In the rows, 128 means zero.
One turn moves each row of this set onto another row. After a few examples, where does it send each row asked below?
Non: [131 143 129 156 122 111 113 129 134 129 124 141 153 140]
fozup: [121 146 133 154 126 120 112 128 129 126 124 135 154 148]
rir: [151 116 174 129 134 119 150 186 123 103  90 115 176 121]
deg: [126 132 166 119 145 150 142 177 135  91  97  96 173 122]
mep: [123 139 142 160 127 119 111 138 128 131 122 136 155 153]
Pogi: [139 115 174 142 158 136 121 155 147  69 126 165 160 135]
besuz: [129 127 162 131 158 145 121 139 147  61 129 160 159 134]
Tuga: [126 115 151 104 150 163 152 141 154 110  85 154 111 120]
ton: [142 109 133 153 146  97 139 158 133 130  83 139 121 143]
tum: [117 141 168  94 143 141 128 104 115 106 106 139 141 131]
pebom: [138 149 130 101 130 130 155 138 129  83  99 110 171 103]
San: [116 118 145 148 154 122 134 156 120 121  83 124 123 166]
fedo: [137 102 161 113 149 153 152 155 156 118  82 159 112 119]
ran: [123 138 164 112 139 144 149 162 116  87  95  99 176 132]
ratuv: [165 126 139 119 125 104 157 162 136  99  95 125 171  93]
kom: [132 136 138 163 124 110 112 139 132 134 122 141 155 144]
Teto: [142 127 149 130 153 132 124 133 154  62 130 168 157 119]
sur: [137 109 148 108 148 153 154 144 159 114  83 160 110 112]
vad: [160 106 183 120 135 101 130 141 126 132 100 162 141 115]
petef: [127 115 202 116 145 132 125 141 110 122  99 142 145 144]
nesa: [126 108 163 110 152 163 150 152 151 114  82 153 113 127]
Tevo: [136 128 105 137 143 102 142 129 137 118  88 138 118 130]
fogas: [109 137 117 131 151 127 137 127 125 109  88 122 120 153]
puf: [153 116 165 131 138 124 144 191 144 104  94 112 172 106]
Tafe: [152 115 161 140 152 124 124 149 155  71 127 174 158 120]
Dofuz: [149 131 149  99 132 110 134 104 130 115 107 158 137 101]
Febe: [131 147 135 106 139 144 146 151 144  82 102 101 168 100]
Verus: [159 131 134 117 132 118 149 164 154  95  99 117 167  84]

nesa goes to fedo
San goes to ton
Now these:
tum goes to petef
Teto goes to besuz
puf goes to Verus
rir goes to ratuv
mep goes to kom

One turn moves each row of this set onto another row. After a few examples, where does it send each row asked below?
suga: [141 129 109 129 125 117 144 150 140  75 156 116 154 179 147  95 143  88]
belut: [140 103 113 142 124 132 165 149 152  87 141 124 118 144  92 150 113 105]
veze: [143 122 116 129 160 152 153 128 139 124 154 129 177 126 126 114  89 137]
davar: [124 122 124 163  94 149 133 122 121  96 175 119 164 139 133  84 132 134]
Lakid: [156 128 133 149 133 145 138 138  85 108 159 166 136  98 111 109 126 114]
lik: [148  95 123 143 108  97 131 127 117 145 119 132 123 142  88 102 134 108]
fid: [145 117 111 173 126 141 149 161 100 106 171  93 153 154 115  92 149  87]
tedak: [154 124 103 155 141 139 177 162 125 109 151 130 158 136 118 139 124  71]
Liduv: [157 115 120 133 133 131 128 144  86 107 175 149 129 103  91 118 135 112]
Tuv: [158 134 103  91 106 139 122 152 135 114 165 132 165 138  96 112 136 118]
sapu: [162 154 116 127  97 154 148 157 127 106 138 155 165 133 126 108 139  90]
vomiv: [131 129 116 114 132 120 133 133 150  88 158 123 166 172 151  84 120 123]
puv: [175 149 115 112 147 165 136 160 120 123 135 118 170 140 115  90 129 113]
rusep: [145 104 148 129 125  84 139 133 126 118 165 125 128 149  91  92 100 130]
laku: [125 109 118 149 130 123 149 151 115 151 184 127 170 147 116  87 108 118]
foru: [146 107 122 136 148 155 151 132 153  85 132 102 127 141 100 129 102 140]
bevim: [140 116 131 154 145 150 177 144 150 106 120 138 131 138 116 130  90 116]
giruv: [165 124 129 140 151 152 125 138  81 101 160 135 134 102 102 102 133 125]
lazed: [152 100  94 137 134 109 136 135 102  93 115 100 142 155 108 124 155  89]
sofu: [137 114 117 136 126 133 125  94 118  92 104 122 159 139 139 102 128 140]
subat: [162 102 126 150 125 121 122 120 109 122 106 100 121 144  95  88 146 118]
Tugan: [132 103 109 132 138  96 151 130 114 143 114 153 160 144 124 117 111 103]
gim: [138 128 114 126 149 111 154 157 140 111 153 129 164 177 149  87 117  94]
vupap: [147 126 159 163  94 110 149 120 125  78 142 137 123 142 121  90 121 115]
dud: [169 120 153 160 152 112 153 148 107  99 136  98 122 154 105  80 121 103]
mev: [147 118 100 133 114 153 137 122 140  65 167 106 156 131 113 137 136 121]
Teb: [148 111 139 160 105 122 132 111 118 132 100 139 129 134 114  86 130 121]

sapu goes to Tuv
tedak goes to mev
vomiv goes to gim
Now these:
Teb goes to lik
davar goes to laku
rusep goes to dud
bevim goes to belut
giruv goes to Lakid
lazed goes to sofu

One turn moves each row of this set onto another row. After a few examples, where does it send each row asked below?
Zad: [ 88 126 118  86  73 107 100 147 142 160 133 101 125]
zakip: [108 119 144 102  93 139 136 124 155 121  96 119 120]
gib: [ 95 105 134 116  95 122 118 114 153 133  90 139 130]
duzil: [142 121 147 132 109 146 128 122 108 129 138 158 128]
putif: [ 99 129 149 117  95 133 132 128 157 128  96 139 132]
vava: [121 155 113 114  86 134 112 135 101 166 175 132 108]
lat: [112 122 132 102  99 125 131 128 156 116  98 128 137]
zome: [113 126 121 118  86 127 100 138 111 172 188 135 125]
guv: [143 136 143 129 112 149 131 111 115 152 141 155 136]
Pareg: [118 121 114 135  83 102 105 113 147 124 148 109  78]
muga: [124 122 114 126  88 119 101 147 107 178 175 143 114]
Lurug: [ 90 120 112  96  72 110 107 150 151 169 133 104 106]
gep: [137 124 137 134 109 145 132 119 124 128 151 164 137]
supu: [106 104 142 142  90 135  86 104 144 125 133 105  97]
papeg: [134 136  99 150  94 107 111 129 111 130 140  98 102]
lasen: [118 127 104 102  86 126 106 133 102 175 175 140 115]
Ruza: [ 94 128 119  86  57  99  97 131 134 153 132 122 103]
ful: [123 117 126 155 102 141  92 118 107 133 125  95 121]
rugof: [ 76 120 111  89  70 109 107 149 143 154 128 122 111]
moba: [122 133 130 143 126 159 133 117 119 146 134 149 134]

gep goes to lat
Ruza goes to vava
Now these:
ful goes to supu
rugof goes to lasen
muga goes to duzil

